(in the rows, 128 means zero)
These are runs of 8 systems, one row a step. Runs of the same system follow the same rule from any start.
trace 1, M (11 x 22):
[[137 119 148 126 157 134 116 154 139  70 100  71 145  94 146 197 126 155
  162 138 113 128]
 [114 128 127 117 133 129 109 158 156 149 146 126 165 100 209 129 102 107
  129 165  65 153]
 [127 124 138  99 130 148 153 128 165 141 168 207 122 138 147  66 135 100
   84 165 126 123]
 [123 136 106 125 164 108 164 107  96 132 145 156  71 172  76 119 152  82
  111 119 149  93]
 [128 121 129 165 125 110 104  94  75  98  71  87  71  94  91 130 134 129
  158 115 140 101]
 [135 130 122 122 121 110  60 126 140 116 101  96 160  44 151 159 134 170
  131  99 141 165]
 [117 150 113 142  93 147 138 148 199 159 176 124 162 113 185 118 131 138
  141 100 126 181]
 [143 118 147 118 147 166 216 152 179 110 168 162 116 169 127 122 134 123
  149 146 135 114]
 [123 120 124 112 199 111 162 120  79 108 115 129  95 168 118 154 101  84
  153 171 102  86]
 [118 111 144 133 144 109  74  90  81 126  73 114 106  86 145  96 101 104
   95 168 109 111]
 [122 152 118 124 111 108  61 113 153 140 133 144 149  78 128 107 154 119
   53  88 158 152]]
trace 2, S (11 x 22):
[[116 139 122  98 151 133  82 130 113 100 118  39 145 105 186 122 108 129
  123 171 132 133]
 [119 106 152 105 158 136 106 136 142 136 145 155 134 102 182 103 109  77
   58 174 108 124]
 [ 89 127 170 162 150 144 138  97 157 107 144 201  88 171 107 121 150 119
   99 160 104 108]
 [129 124 124 161 130 117 147 126 107 121 131 124  41 127  69 158 187 113
  153  98 116 101]
 [144 173  83 150 102 101 114 124 141 108 109 101 120  56 118 111 152 120
  183  83 142 142]
 [126 117 101  99  98 142  98 129 141 125 157 131 149  76 176 102 127 163
  135 121 205 168]
 [144  91 148 103 158 155 198 133 173 155 153 158 150 141 168 125  93 135
  124 129 153 151]
 [117 127 167 130 188 150 171 107 140 102 109  85 117 194 125 161 112 148
  143 153 113 117]
 [130 136 132 127 172 111 108 134 100 119 106  40  89 118 133 146 139  82
  105 140  82 102]
 [108 166 127 145 110 119  67 118 145  99 124 136 126  72 151  74 141  82
   85 157 105 119]
 [100 110 136 136 100 142 109 133 144 120 187 214  93 111 124 115 174 130
   99 139 155 126]]
trace 3, U:
[[ 93 108 169 132 134 144  94  85  88 106  98 127 103 158 139 102 106 155
  115 204 114 110]
 [164 120  93  83 147  79 124 145  79 137 115 189 132 114  76 134 132  98
  112 120 130  95]
 [100 146 123 162  61 125 120  96 115 186 126 138 118 180 106  96 136 172
  140 104 120 151]
 [170  67 139 103  94 151 126 174 103 114 132 114 118  80 111 155 155 170
  142 108 171 117]
 [137 161 100 129 120 115 158 156 158 167 134 106 198 152 151 153 101 133
  172  92  95 163]
 [117  85 174 101 152 164 109 110 123 110 113  85 128 129 179 128 103 177
  110 184 144 136]
 [163 145 101  70 189  97 156 151 115 118 115 148 178 147 108 130  94  71
   96 133 128  97]
 [ 72 151 143 160 107 135 100  80 102 131 123 135 127 211 114  96 117 144
  103 157 127 118]
 [162  80 134 110 104 119 107 169  68 116 117 146 106  98  79 147 154 115
  102 127 134  83]
 [123 166 108 152  68 108 120 138 145 182 129 155 163 148 115 127 137 158
  163  96  71 159]
 [142  60 162  94 108 165 120 139 120 141 141 113  93 101 159 130 148 202
  144 157 139 149]]
trace 4, S:
[[118 138 133 108 178 136 118  95 162 138 129  65 107 104 189  93 121 102
   93 145 136 150]
 [107 124 171 133 153 173 138 126 175  83 153 123 101 126 155  88 142  90
   71 171 145 107]
 [ 94 138 147 167 163 140 148 137 170  95 179 147  68 131 131 158 174  82
  122 138 105 112]
 [115 133 134 171 133 127 129 113 147  96 128 124  41  66 130 139 177 126
  184 131 108 131]
 [146 135 101 101 153 113 105 105 155 107 133 134  82  38 133 120 171 144
  147 115 166 151]
 [126 133  99 108 150 140 159  93 163 131 158 137 101 102 168  77 124 127
  148 123 198 159]
 [127 103 156 139 172 168 190 119 164  88 140 106 114 131 151 134 108 123
  132 122 197 126]
 [109 133 153 151 190 142 152 122 172 112 137  58 102 129 164 173 133 106
  124 117 115 139]
 [118 133 162 132 147 150 102 116 158 104 122  62  70  82 170 110 157 120
  112 163  89 128]
 [124 144 130  97 158 135 104 129 167  92 167 154  80  82 146  99 180  96
   92 170 118 116]
 [ 96 137 117 155 145 131 158 106 147  99 175 191  60 113 138 106 153  95
  158 150 148 119]]
trace 5, G, 11 rows:
[[138 143 141 163 133 110 128 108 132 116  56 119 130  96 127 140 102 143
  192 136  61 128]
 [ 98 136 131 119 144 114  51  76 125 103 120 156 102  76 151 100 144 136
   86 159 151 143]
 [143 151  81 130 125 113 169 124 139 176 157 127 105 118 130  76 133  61
  120  80 159 132]
 [123 128 147 167  97 169 176 148 148  69 143 131 141 159  96 136 134 144
  155 105 192 108]
 [125  88 146 142 161 120 126 161 118 123 140 102  97  99 147 223 148 125
  154 124  86 130]
 [130 147 152 140 127 132 104 100 176 136  79  97 157  84 176 103 100 152
  133 137  84 166]
 [104 140 132  93 167 138 116 102 152 109 160 168 107 133 149  78 140  96
   65 177 153 121]
 [136 156 100 163 126 120 208 133 117 144 138 138  98 171  95  98 117  62
  165 104 121  95]
 [119 113 155 182 106 138 114 127 111  53  88 131 120 112  80 165 141 162
  156 118 158  98]
 [121 119 116 132 145  92  77 132 133 159 135 106 101  49 156 183 160 123
  125  96  97 166]
 [134 148 133 125  95 158 133 115 200 143 136 121 153  96 174  59 123 148
  118 121 144 167]]
trace 6, G:
[[112 111 136 158 144 103  98  63 134 148  93 162 111  85 126 167 126 187
  156  93 144 174]
 [145 120 124  91 148 136 120  95 146 154 131  65  76  90 152  92 156 146
  103 111 169 159]
 [126 179  96 112 138 148 170 161 155  89 168  72 159 161 149 108 120  90
  139 127 167 118]
 [ 89 105 154 187 113 156 146 170 109  97 150 125 144 163 150 161  95  85
  138 157 111  96]
 [141  98 179 162 161 110 120 115 137 141  68 158 141  99 120 167 101 116
  101 119  70 124]
 [118 164 143 112 143 115  90  61 172 145 109 150  89 126 110  94 176 164
   88 126 100 154]
 [149 161  88  94 109 130 148 141 132 117 160 124  70 109 115  57 181  98
  140 143 142 104]
 [121 147  89 161  97 127 162 166 115  74 148 156 157 116 121 140 112 104
  206 118 170 112]
 [105  58 153 179 125 131 114 120 107 136 122 143 123  88 160 194  98 150
  150 107 147 150]
 [151 113 160 109 182 128 132  91 174 167  93  86 131  95 156 136 117 153
   94  95 126 168]
 [104 178 134  98 153 156 135 112 172 108 161  81 112 182 144  82 157 123
   91 164 128 129]]
trace 7, R:
[[139  94 165 144 133 135 127 150 134 141  96 136 173  92 177 124  69  84
  100 151  85 120]
 [ 99 166 141 154 155 122 126 112 195 102 148 206 153 145 112 139 149 109
   88 121 116 129]
 [132 132 143 171  95 132 136 124 117 137 118 131  48 121  85  90 174  91
  114 123  90  90]
 [157 134 102 113 122 110 121 139 112  59  97 153 134  56  98 129 134 141
  181 132 169 107]
 [ 83 131  90 147 127 114  92 101 123 142 168 100  79  93 174 143 147 138
  160 111 161 172]
 [161  77 150 135 112 161 178 128 156 166 112 126 138  88 174  93  83 142
  152 117 145 153]
 [112 156 146 135 182 153 182 109 184  81 142 121 146 179 132 140 117 128
  126 125 166 129]
 [117 123 163 162 144 141 135 144 107 116 112  56  95 145 140 129 118  64
   97 152  83  83]
 [133 139 133 128 142 107  94 157 140  68 104 174 189  74 134 153 109  99
  115 151 111 107]
 [ 78 153 117 166 109 111  85 105 151 150 175 183  83 109 134 123 178 109
  107 118 101 149]
 [172  99 137 140  87 138 174 123 132 142 102 176  92  80  99  68 137 134
  163 114 134 114]]
trace 8, E, 11 rows:
[[107 112 161 154  91 172 118 162 129  77 128  86 165 138 158 155 110 172
  163 158 132 126]
 [146 111 128 101 159 115 149 173 117 138 122 163 159 121 153 147  86  87
  148 172  57 113]
 [113 105 139 107 146 124 116  78  94 126 111 195  94 142 119  70 112 127
  100 186 141 107]
 [157 120 107  74 163 111 143 127 104 142 141 111  79 148  74 138 178 123
   98  95 162 108]
 [107 190  99 195  87 107 124 108 136 129 120 111 129 135  85 121 149 114
  146  61 140 134]
 [105 113 143 149  93 136  67 150 134 122 128  87 163  89 159 190 136 176
  135 107 130 162]
 [151 125 132 107 116 133 147 159 174 174 132 151 181 106 180 108  93 119
  128 138  77 153]
 [126  96 155 103 128 171 163 105 116 110 126 150 119 166 147  73  96 162
  137 196 160 113]
 [153 122 108  93 190 109 184 147  86 122 128 112  98 176  91 155 126  91
  149 141 125  84]
 [ 89 166 112 182 135  85  93  81  92 113  94 149 118 138  88 129 123  92
  118 108 130 111]
 [123 118 133 111 117 115  49 140 129 135 137 109 139  84 126 170 171 148
   60  93 141 147]]
trace 9, E, 11 rows:
[[103 188 126 100 172 115  96 126 146  81 128  94 140 157 136 162 147 142
  138 172  75 128]
 [127 132 111 129 110 120  94 147  97 120 123  96 117  78 162  74 112  54
   99 162 113 100]
 [140  96 123 113 114 139 132 150 133  92 157 211 145  91 112 126 135 127
  111 118 206 115]
 [119 110 146 158 111 143 167 130 147 182 168 157  68 173 101 150 173 141
  139 101  91 139]
 [150 136 143 143 135 117 123  85 131 119  55  86  99  94 108 133 133 186
  185 118 103 143]
 [103 178  78  89 169 100  90 126 140 115 154  95 155 110 186 136 119 118
  142 152 129 157]
 [128  95 138 156 115 149 147 142 117 144 139 112 135 103 173  85  82  59
   90 119 171 117]
 [141  92 170 133 145 156 173 141 159  91 129 188 155 155  90 166 125 148
  108 115 168 112]
 [108 155 153 148 134 125 137 121 144 142 128 118  81 184  98 143 169 132
  129 147  34 115]
 [148 146 117 107 125 105  78 112 104  89  71  95 111  57 120 100 139 138
  145 156 115 113]
 [110 150  67  93 124 111 104 151 131 126 196 161 138  97 165 117 143  93
  125 126 167 145]]
trace 10, U (11 x 22):
[[110 109 147 117 174 139 163  83 106 143 110 138 132 190 154 106  61 123
  123 173 134 123]
 [140 119 132 106 172 101 127  99  75  98  81 146 125 150  63 142 116 120
   98 127 168  84]
 [103 165  99 143  89  95  83 123  87 162 130 112 135 176  79 135 156 124
  100  89 113 122]
 [141  99 146 130  32 155  83 171 112 139 132 111 131  98 121 106 161 163
  110 128 119 123]
 [156 113 123 108  97 136 157 189 163 148 156 179 180 117 146 150 126 151
  164 127  98 145]
 [126  91 156 111 160 154 176 111 134 148 121 116 117 160 167 140  93 178
  182 167 108 147]
 [158 127 106  64 202 100 144 105  88 101  84 106 136 128 117 141  91 133
  147 144 160 111]
 [ 95 168  89 122 137  98  92  90  86 148 120 103 161 180 120 106  95 106
   88 110 165 131]
 [132  96 160 143  73 149  94 149  92 123 119 123 146 133  99 106 129 118
   49 113 162  95]
 [139 129 147 143  80 134 128 186 154 137 145 179 175 153  91 163 156 137
  114 106  75 117]
 [124 101 160 117 105 152 130 146 129 146 137 117  94 147 145 150 155 187
  172 176  50 136]]
trace 11, R (11 x 22):
[[ 89 177 147 151 105 153  91 149 189 105 169  97 135 138 160 137 169 130
  108 147  72 147]
 [142  98 147 110 106 153 152 168 133 122 152 188 102 117 145  91 143 109
  130 196  77  98]
 [107 161  85 133 163  95 153  98 108 101 132 205 111 145 108 118 112 102
  183 153 133 112]
 [124 104 125 143 152  97 106  62  74 158  80 116  67  97 118 107 112 115
  118 114 147 126]
 [173 127 113 121 133 113 129 130 154 129  98 106 172  63 123 130 114 126
  114  54 189 145]
 [ 92 147 143 171  78 170 115 137 173 113 167  72 138 146 145 122 158 148
  110  98 167 149]
 [143  75 172 143 103 180 171 192 137 108 146 122 120 129 148 150 130 133
  157 157 102 105]
 [ 98 161 124 126 177 118 138 120 144  86 131 152 131 147 149 161 115 129
  188 185  76 127]
 [122 118 133 107 178 103 104  87 110 159 110 140  74 107 150  90 124  90
   91 174  82 123]
 [157 153  95 118 140  97 139 121 134 128 108 179 169  93 104  83 103  72
   98  91 169 116]
 [ 95 138 128 191  83 135 105 103 114 112 139 122 111 138  95 118 151 129
  104  78 196 123]]
trace 12, Z, 11 rows:
[[144 130  90 133 131 119 137 131 130  82 138 159 129  53 131 105 120  90
  152 106 216 121]
 [ 74 107 151 216  98 150 141  99 140 125 153 165  85 133 135 134 128 134
  161 116 147 141]
 [168  90 185 130 142 164 171 135 196 127 106 126 121  87 135 148 139 168
  134 107 116 145]
 [111 184 105 112 181 130 148 112 177 101 157  84  92 132 159 130 157 126
  171 151 112 148]
 [129 117 137 131 113 157 143 140 123 120 135 105  99 103 177  48 108  72
  118 182 120 103]
 [127 126 121 143 166 118 155 129 143  78 133 195 158  87 138 132  90  77
  130 126 189 113]
 [ 84 116 174 203 141 142 133  88 150 115 130 159  65 147 104 145 152 120
  116 121 116 118]
 [185 120 158 122 133 145 153 142 185 121 108 102  97  60 108 124 177 135
  121  90 121 129]
 [102 179  82 131 119 127 126 123 155  92 173 106  91 100 157 105 166 133
  193 142 147 148]
 [124  79 151 148  89 169 153 144 128 137 147 150 107  95 185  81  99 118
  151 168 130 124]
 [133 117 140 129 195 126 181 109 166  97 120 193 151 114 144 154  85 120
  153 132 153 136]]
trace 13, M:
[[116 128 135 152 128 152 141 171 156  78 146  75 170 125 157 197 115 143
  166 114 147 136]
 [119  98 160 138 139 146 151 166 158 140 139 148 152 124 184 161  99 117
  148 166  59 134]
 [124 135 140  84 165 124 134 117 142 140 139 201 126 157 138  89 125 109
   93 196  75 114]
 [123 136 111 101 144 112 123 100  84 152 135 132  70 162  96  75 148  83
   75 143 138  96]
 [139 130 109 158  97 110 101 117  80  97  93 110 103  90  77 110 142 108
  121  88 184  96]
 [113 126 120 167  96 115  78 128 130 114 123 113 143  73 125 187 147 175
  160  74 159 163]
 [140 127 140 138 103 147 150 144 194 161 139 119 148 104 166 151 138 182
  177 102  92 179]
 [143 141 131  77 161 156 191 142 177 122 154 135 149 170 154 109 117 145
  157 169 115 134]
 [125 106 126 100 181 133 169 134  84 127 138 119 113 182 147 112  86  69
  115 181 131  87]
 [115 105 147 155 145 109 100 102  78 110  79 155 123 111 115 112  90  72
   78 144 140  86]
 [ 98 147 135 159 112 100  46  92 129 136 115 146 120 101 102 140 163 140
   67  91 129 143]]
trace 14, W:
[[119 140  89 107 177 112 159  62 110 144 123 119 102 139 149  92  93 126
  162 129 186 147]
 [114 117 145 159 149 153 135  96 126  97 120  58 102 128 132 119 119 113
   96  99 211 120]
 [109 148 142 174 159 132 129 152 169  85 133  85 165 119 139 184 120  80
  101  86 139 126]
 [110 144 179 165 106 157 105 157 191 102 131 134 157 111 157 131 136 121
   99 152  63 129]
 [162 112 135  95 126 130 144 170 162 150 151 191 113  82 145 109 155 110
  124 157  60 124]
 [134 151  96  99 143 113 155 100 117 136 130 180  79 127 130  60 130 118
  176 181 107 117]
 [129 109 105 135 134 126 140  85  88 115 118 127  50  94 109  91 136 127
  165 122 198 116]
 [105 159  95 164 156 109 124  89 134 103 119  88 133 103 129 154 112 119
  154  71 203 153]
 [ 97 135 162 171 111 165 104 126 186 103 139  67 157 117 164 143 135 152
  103 104 157 158]
 [147 115 157 115 141 158 155 191 194 123 157 117 167 112 171 164 129 109
  110 126  95 136]
 [130 125 159 110 153 148 155 144 151 112 129 169 131 139 158  98 109 102
  130 206  62 105]]
trace 15, Z:
[[170  99 147 101  89 162 159 171 135 153 112 107 168 114 163  81  89 139
  141 153 103 125]
 [ 95 145 100  93 195 104 127 116 116  90 147 157 169 155 154 166  87 119
  142 164 154 133]
 [110 111 170 163 140 130 131 109 105 168 107 121  93 171 120 109 111  80
   70 138  76  98]
 [173 152 121 102 150 106 119 134 146  89  89 132 166  87  77 126 140 117
   87  82 167 111]
 [ 76 158 100 168  82 122  87 128 107 122 180 112  82 147 115 136 188 130
  139 113 136 130]
 [171  85 149 132  54 152 134 178 135 153 110 149 154  79 134 113 125 157
  149 117 106 131]
 [106 140 102  87 173 108 126 109 137 118 147 169 141 136 146 176 123 184
  186 149 134 166]
 [127 102 155 121 137 142 155 101 109 196 113  98  80 176 147  85 113 123
  113 162  71 126]
 [170 148 107  78 173 113 154 130 128  95  91 102 185 116 114 110  87 102
  113 115 186 110]
 [ 59 149 118 186 119 125  97 117  93 106 161  98 111 174 130 146 132  86
  105 123 153 113]
 [161  98 171 160  75 143 117 174 153 137 102 142 170  82 114 136 130 118
   84  90 104 115]]
trace 16, W, 11 rows:
[[103 122 126 151 106 135 106 141 145 138 185 114 116 126 125 169 178 144
   93  66 179 153]
 [137 168 142 150 122 144 172 147 195 128 121  92 177 160 127 150 125 153
  162  99  92 146]
 [144  84 173  85 134 164 111 166 130  87 127 124 128 109 154 145 139 170
  124 199  99 110]
 [139  95 108 113 158  95 152 140  87 183 124 159 129 118 162 130  72  72
  146 149  89 124]
 [125 139 133 121 123 125 117  75 114 126  92 173 124 142  99  42 106 116
   80 146 166 108]
 [117 138 103 137 142 110 128 121 115 137 166 119  68 140  82 158 190 100
  103  77 156 120]
 [124 191 122 175 100 123 127 122 154  98  89  69 147 133 103 133 136 146
  175  92 106 131]
 [128  97 142 113  91 150  77 176 134  93 152 120 152  73 162 165 153 178
  136 147 138 143]
 [126 113 114 119 130 125 171 144 143 189 155 162 169 142 183 130  79 119
  161 132 102 162]
 [148  97 169  87 148 158 159  93 131 123 106 163 116 161 115  70 114 154
   91 174 151 107]
 [129 114 114 116 201  95 148 119  83 139 130 110  67 144 102 164 140  76
  115 122 126  99]]

Name the system that made each run.
trace 17:
[[159  98 133 120 124 126 162 137  80 101  84 184 119 115 101  97  91 112
  165 171 120  75]
 [ 96 159  85 127 184  73  93  76 108 114 122 142 108 115 111 170 135 128
  143 102 160 145]]
	R
trace 18, 2 rows:
[[119 175 158 156 145 125 128 114 190  99  99 123 175 158  96 165 139 159
  121 101  99 140]
 [119 115 116 106  93 131  96 146  84 170 152  56  74 141 139 123 171 144
  131 141  97 128]]
	S
trace 19, 2 rows:
[[113 154  98 150 120 120 147 158 157 147 188 145  99 101 169 110 149  53
  142 126  91 134]
 [118 115 150 168 106 151 146  93 130  89  95 194 118 110 129  64  94 132
  153 167 157 108]]
	R
trace 20, 2 rows:
[[121 113 117 128 139 154 154 140 121 119 147  71 166 131 185 112  71 108
  134 127 199 137]
 [ 84 138 158 187 141 148 140 139 155  99 138 128 184 167 161 149  76  86
  105 137 119 120]]
	Z
trace 21:
[[138 109 171 139 157 129 136 106 122 100  84 176 135 133  92 104 102  89
   58 140 138  83]
 [121 169 107 167 130  91 107 137 120 104 121 134 123 108  74 163 163  77
  112  71 125 106]]
	R
trace 22:
[[168 129 121 139 125 101 118 122 115 104  79 141 128  67  72 117 135  97
  102  74 170 100]
 [ 69 198  94 148 116 103  70 113 150 111 170 127 132 143 131 149 172 134
  130 119 117 153]]
	W
trace 23, 2 rows:
[[120 111 128 126  94 172 167 199 145 115 203 146 136 156 155 127 137 100
  132 149 137 111]
 [140 106 156 155 154 135 195 119 141 105 102 200 129 141 107 135  92 128
  176 147 106 106]]
	W
trace 24, 2 rows:
[[138 102 107  93 133 108  85 132 110 102 121 174 142  42 157 141 123 158
  161 154 155 145]
 [126 107 115  98 173 107 148  72 132 179 129 191 125 134 146 109  94 142
  123 126 159 166]]
	S
trace 25 (2 x 22):
[[123 170  91 111 124 148 145 167 146 101 176  47 112 130 162 110 157 107
  164 141 131 125]
 [112 116 127 152  98 143 121 160 112  94 137 142 157  93 187  96  77  83
  150 184 118 107]]
	Z
trace 26, 2 rows:
[[111 112 155 127  98 137  65 158 138 128 155 125 151 125 114 177 173 157
   51  98 135 137]
 [162 139 148 113  92 153 153 190 162 155 142 106 142 144 126 112 154 116
  116 137  44 114]]
	U
trace 27:
[[153 116 118 125  71 136 102 154 134 136 123 147 176  62 146  81 112 112
   97 103 173 134]
 [ 94 136 111 157 109 128 144 127 152 134 182 192 144 163 113 160 141 145
  138  82 177 153]]
	M
trace 28 (2 x 22):
[[135 103 141 155  80 150 120 132  99 138 130  61  62 121 103 116 175 136
  119  97 155 109]
 [149 162  95 141 117 102 140 152 160 111 118 152 180  90 107 173 132 144
  187  76 130 147]]
	E
trace 29 (2 x 22):
[[174  94 142 119 163 142 188 166 138 104 108 118 137  76 146 116  86  69
  136 129 143  98]
 [ 76 153 130 146 174 117 108  95 132  78 136 180 123 131 153 113 108  80
  108 185 128 111]]
	W
trace 30 (2 x 22):
[[ 93 116 130 198  68 138 142 134 116 170 153 147  86 142 144 118 131 124
  180 124  92 137]
 [180 102 148 108 123 126 126 150 136  89  84 150 140  68  83 163 152 180
  152 112 135 118]]
	S
trace 31, 2 rows:
[[119 134 142 163 134 115 163 101 126 169  99 143 147 197  88 166 106 161
  155  88 104 141]
 [143 134 175 104 127 153 122 116 130 117  77  72 145 176 111 120 124 189
  116 162  89 117]]
	M
